One vector is turned by the same rotation once a tick. Each row is the vector after some number of ticks, and that number follows the row.
The counts run from 0 to 163.
[-1.02 -1.57 -2.85 -0.91 -1.28 -1.56 -1.59  4.46  1.75 -4.18  1.84 -2.02
  1.31 -2.30  1.37  0.49  3.81  3.22 -1.97  0.23  1.70 -2.23  1.96  4.79
 -2.19  1.65  1.46  0.99 -0.96  5.50  0.15 -0.69 -3.01 -3.88] | 77
[ 2.23 -0.04 -0.78 -1.48  1.12  1.04  2.05  5.76 -0.67 -0.07  1.16 -1.99
  3.83 -3.48  3.59  2.33 -0.35  2.15 -0.33 -0.10 -0.28 -4.34  1.12  4.62
  1.89  0.35  0.10 -0.52  3.12  1.15 -0.14 -6.70  1.48 -1.97] | 8
[-0.61  4.14 -0.21 -5.20  4.02 -0.64  1.40  3.80  3.80 -2.38  2.71 -3.62
 -0.13 -1.17 -2.74  1.53 -0.72  2.71 -0.53 -1.49  0.12 -0.61 -3.27  3.18
  0.09 -2.30  1.75 -2.99 -0.35  1.69 -1.52  3.86  1.02 -2.58] | 66
[-1.66  2.02 -1.99 -1.37 -0.78 -1.58 -3.80  2.75  2.24 -2.00  0.38  0.46
  1.58 -4.01  2.19 -2.11  3.14  0.68 -0.02 -2.33  1.24 -2.33 -2.40  5.14
  0.83  0.35  0.73 -1.67  1.46  7.56  1.17  1.40 -0.92 -3.74] | 73
[-3.02  0.30  0.98 -3.06  3.73 -1.47  2.91  3.55  0.13 -1.48  3.32 -5.98
  2.27 -1.28  1.16  0.58 -2.48  1.24  1.80 -0.98 -2.12  1.02  0.73  5.02
  0.06 -0.31 -3.65 -2.08  0.74  3.03 -3.17  2.63 -0.04  0.41] | 45
[ 0.05 -0.33  4.01 -1.47  2.88  3.61  0.06  0.75 -1.28  1.21  4.49 -1.37
 -2.06 -4.32 -0.18  3.19  0.43  2.06 -0.93 -0.14  2.55  0.61 -1.30  3.60
  0.60  1.74  6.62 -0.69  4.25  2.87 -1.62 -2.65 -0.80  1.18] | 108
[-1.94  2.45  0.49 -3.28  4.36 -0.20  0.77  5.40  2.18 -1.55  3.77 -5.40
 -1.86  1.24 -0.03  2.50 -2.29  1.84  1.03  2.51  2.14  0.08 -2.17  2.59
 -1.90  0.57 -1.73 -3.27 -1.03 -1.26 -4.37  2.45 -2.06  1.22] | 157
[-0.21 -0.47 -2.30  1.91  2.56 -0.19 -2.40 -0.94 -3.19 -2.40  3.17 -0.45
  0.48 -5.37  3.94  0.78 -3.22 -0.61  0.08  0.51  3.63  0.28 -3.42  5.11
 -1.51  1.60 -2.44 -3.43  3.05  5.57 -0.17 -1.34 -0.63 -0.31] | 145
[ 1.42  2.47 -0.56 -0.92  2.67 -1.81 -2.37  4.95  0.51 -0.51  3.53 -2.57
 -3.98 -2.89 -1.47  0.51 -0.96  4.39  1.38 -0.62 -0.22  0.33 -4.17  4.14
  3.31  1.47  2.36 -0.36 -0.41 -0.55 -1.95 -3.73 -3.33  2.04] | 85
[-2.24 -1.15  3.50  0.33 -0.83  4.03  1.11  3.79 -0.50  3.08  3.30 -4.86
 -4.74 -2.34  1.98  0.00  2.08 -1.30  0.71  0.44  0.87  0.91  1.69  2.93
  1.26  3.51  2.68 -2.26  2.93  6.18 -1.80  1.23 -1.97  1.32] | 113
[-0.56  1.75 -1.39  3.69  2.80 -0.09 -4.21  0.25 -0.57 -2.15  1.10  0.51
 -0.03 -1.42  2.81 -0.69 -3.82  0.54 -2.11  1.64  3.63  0.13 -3.04  5.41
 -0.59  4.26 -1.06 -3.52  1.12  5.19 -0.56  0.11 -2.37 -2.32] | 53
[ 0.69 -0.21 -0.20 -2.50  2.82 -2.45  0.11  6.34  1.58 -3.02  2.80 -3.32
 -0.44 -2.04 -1.66  1.97  0.98  6.75  0.16 -0.39 -1.34 -1.21 -0.89  4.65
  1.39  0.73  1.73  1.29 -1.16 -0.85 -2.31 -3.84 -3.44 -0.25] | 83
[-1.11  1.29 -0.36  2.92  3.05 -1.13 -3.97  1.28 -0.50 -1.39 -0.32  1.12
  1.84 -1.75  3.77 -1.48 -3.53  0.83 -1.14  0.10  1.59 -0.70 -3.43  6.43
  1.33  3.11 -2.87 -3.44  2.30  5.31 -0.81  0.55 -1.63 -2.27] | 52
[ 0.49  1.27 -1.17 -0.52 -1.85  1.46  0.99  5.93  1.96  1.38 -0.25 -2.39
  1.53 -1.71  5.36  0.60  4.16 -1.55  2.13 -2.03  1.12 -4.86  3.23  2.92
  1.57  0.49  0.40 -2.37  2.71  5.05 -1.12 -1.35  0.19 -1.12] | 3
[-3.58 -2.69  0.01 -0.58  0.56  3.89  4.02  5.49  2.89 -1.31  1.11 -5.44
 -5.22  0.41  1.31  0.86 -0.35 -1.77  0.19  1.36  0.37 -1.10  0.64  0.76
 -0.30  0.56 -1.73 -2.57  0.86  6.17 -3.66  0.20 -1.08  0.49] | 22
[-1.57  5.83  1.23 -1.93  5.01 -1.50 -0.56  7.99  4.01 -1.75  0.06 -3.94
 -0.61  0.86  2.36 -0.01 -1.01  2.41 -0.03  0.52  0.04 -1.18 -0.60  4.19
 -1.65 -1.30  2.65 -1.27 -2.20 -0.92 -1.62  0.52 -1.22 -1.41] | 62
[-1.67 -0.39  2.67  2.25  4.15  3.87 -0.40  1.97 -0.84 -2.53 -1.04 -0.50
 -5.53 -2.59  3.16  1.81 -2.05 -1.03 -2.16  1.48  3.67  0.52 -3.10  1.95
 -2.81 -1.00  5.56 -1.14  2.00  3.75 -0.85 -3.02 -1.73 -0.79] | 129
[-4.18 -3.82  5.05 -0.22  1.43  4.80  0.57  3.96  0.37 -0.04  2.55 -1.31
 -6.02 -2.35  0.91  1.19  0.97  1.95 -1.99  1.14 -0.53  0.27 -2.51  2.46
 -1.42  0.94  2.09  0.12  2.44  4.13 -2.68 -0.58 -1.27  0.30] | 17
[-4.15  1.67  2.05  0.85  3.03  0.95 -1.35  0.77 -1.25 -1.90  1.69 -2.18
 -3.11 -2.61  6.17  0.56 -1.07 -2.58 -0.86  2.00  3.39  2.56 -0.67  3.85
 -3.46 -1.23  4.96  0.48  2.32  3.08 -1.31 -1.69 -2.22  1.43] | 37
[-1.21  0.55 -2.56  0.60  1.37  0.74  3.02  5.56  2.28 -1.18 -1.33 -4.49
 -2.14  0.32  4.30 -0.32 -2.82 -2.90  1.57 -0.14 -1.35 -2.35 -0.15  2.28
  3.34 -1.15 -3.78 -3.15  1.66  4.98 -1.68 -3.82  0.18  0.20] | 25
[ 0.04  2.02 -1.83  2.19  4.65  0.21 -0.42 -1.12 -0.29 -3.01 -0.55 -0.15
 -0.10 -2.45  4.65  1.91 -4.58 -1.41 -0.31  0.13  2.57 -0.25 -3.70  3.80
  1.67 -2.01  0.54 -2.35  3.53  4.07 -0.70 -5.80 -0.29 -0.62] | 31
[ 1.20  1.95 -3.58 -0.20 -1.36 -3.54 -3.11  6.79  0.93 -2.31  1.58 -3.13
 -0.26 -2.56  3.07 -1.17  1.94  2.60 -0.37  0.67  0.60 -1.82  1.45  5.50
 -0.29  1.84  1.56  1.27 -1.40  1.68  0.99 -4.66 -4.23 -1.81] | 79
[-0.07 -2.45  2.39  2.32  6.33  2.30  1.68  2.97 -0.25 -2.47 -2.43  1.36
 -0.20 -1.66  2.43  2.40 -2.35  2.64 -2.23 -0.49  0.86 -2.97 -2.76  3.02
 -0.84 -0.77  1.97 -0.80  2.81  3.92 -1.07 -4.11 -0.20 -3.75] | 126
[-0.25 -1.88 -3.55 -0.52  4.53  1.13  4.96  1.51  1.69 -4.23  0.60 -2.92
  0.77 -0.50  1.15  4.56 -3.62  0.32 -1.19  0.29  1.24 -2.25 -1.08  2.46
  1.42 -1.34 -3.05 -2.99  2.31  4.83 -2.41 -3.61  0.71 -1.33] | 28
[-0.55  2.27 -3.30  0.02 -2.33 -1.95 -4.47  2.36  1.25 -1.81  0.94 -0.26
 -0.11 -4.11  2.18 -2.55  2.77 -0.67 -0.78 -0.57  2.23 -2.19 -1.81  5.16
  0.50  1.98  2.01 -1.40  0.88  6.99  2.13 -0.11 -1.51 -2.65] | 74
[-3.71  3.10  0.78 -1.48  1.33 -1.15  0.40  4.02 -1.41 -0.14  3.97 -7.16
 -1.83 -1.92  4.53 -0.94 -1.53 -2.16  1.53  0.85  0.10  2.65  1.83  4.69
 -1.79 -0.93  0.50 -0.97  0.66  1.87 -1.67  0.53 -1.02  2.92] | 42
[-0.72 -3.18 -1.39  1.25  2.55  0.29 -1.28 -0.60 -3.35 -4.08  3.26 -0.26
  0.46 -4.55  2.61  2.69 -2.26  0.98 -1.25  0.99  4.16  0.29 -2.88  4.10
 -2.97  1.88 -2.13 -2.91  2.38  5.56 -1.13  0.07 -1.10 -1.98] | 146
[-1.50 -1.67  1.82  1.12 -0.80  2.24  3.26  7.37  1.23  2.12  0.18 -4.96
 -0.99 -1.08  3.35 -1.27  0.72 -0.65  1.22 -1.39 -2.90 -2.30  3.43  3.43
  2.68  1.49 -1.53 -1.99  2.01  5.33 -1.62 -0.58 -0.30 -0.81] | 116
[-1.93  0.40  4.57  0.58 -0.73  3.33 -1.22  4.04 -0.13  3.75  2.21 -3.12
 -4.50 -3.02  2.95 -1.32  1.57 -0.80  0.97 -0.95 -0.28  0.36  0.38  4.03
  1.22  1.92  4.27 -1.22  3.04  5.21 -1.56  0.11 -1.30  2.21] | 112
[-0.70  1.14  0.84 -0.02  1.85  1.00 -4.04  3.09  2.30 -0.03  0.65 -0.19
 -5.15 -2.16  0.09 -0.16  2.24  1.18  3.07 -3.72 -0.08 -0.74 -4.93  3.69
  4.79  1.13  2.45 -2.46  1.11  4.32 -3.72  0.36 -2.50  2.85] | 90
[-0.50  1.72 -2.20 -0.22  3.42 -1.07  0.00  0.57 -0.97 -0.69  4.69 -4.06
  0.95 -2.50  0.82 -0.19 -5.07 -0.29  0.48  0.34  1.47  1.07 -2.24  5.39
  1.83  2.72 -4.47 -5.32  1.77  4.11 -1.68  1.59 -0.20  0.26] | 48
[-0.67  5.01  0.53 -4.63  4.06 -1.58  0.23  4.53  3.31 -1.44  2.02 -2.28
  0.64 -1.86 -1.89  0.44 -0.51  2.45  0.26 -2.48 -1.14 -1.02 -4.40  4.07
  1.76 -2.61  1.38 -2.87  0.78  2.46 -0.75  2.83  1.94 -2.34] | 67
[-3.45  0.80  0.12 -3.35  2.24 -0.66  3.23  3.35  0.26 -1.18  5.83 -7.21
  0.26 -1.23  1.28  1.04 -2.12  0.19  0.88  1.00 -0.81  1.36  1.82  4.18
 -1.66  0.00 -2.87 -2.91  0.81  2.80 -3.24  2.90 -0.58  0.81] | 44
[ 2.28  1.93 -2.72  0.02  2.32 -0.92  1.36  4.13  2.45 -0.42 -0.61 -2.46
  2.84 -0.68  3.09  2.92  2.12  1.01  1.26 -1.85  1.51 -4.15  3.35  3.93
  3.36  0.31  1.88 -0.80  1.65  2.21 -2.04 -5.50 -2.00 -1.11] | 100
[-1.39  1.98  0.07 -3.47  3.77  1.34 -0.73  1.18  3.46 -2.71  2.02  0.27
  1.61 -0.80 -0.85  2.45 -0.30  0.70 -0.19 -0.75  2.55 -2.28 -5.14  3.36
  0.28  0.83 -1.75 -5.35  1.72  4.78 -2.76  4.30  1.57 -2.00] | 163
[-2.75  1.90  1.06 -0.67  1.46  1.84  1.52  4.75  0.26 -0.61  0.60 -6.15
 -5.13 -1.69  4.77  0.07 -0.82 -4.29  1.32  0.86  1.05  1.13  0.49  1.02
 -2.94 -3.01  3.46 -1.25  0.31  3.73 -0.69 -0.57 -0.53  1.08] | 134
[-2.35 -0.08  5.83  0.44  1.00  2.96 -0.99  4.58 -0.31  3.11  1.12 -1.35
 -2.83 -3.56  3.73 -1.25  2.33  0.95  1.13 -2.41 -1.94 -0.01  0.38  4.00
  1.52  1.74  4.12  0.09  4.13  3.69 -1.79  0.11 -0.73  1.36] | 111
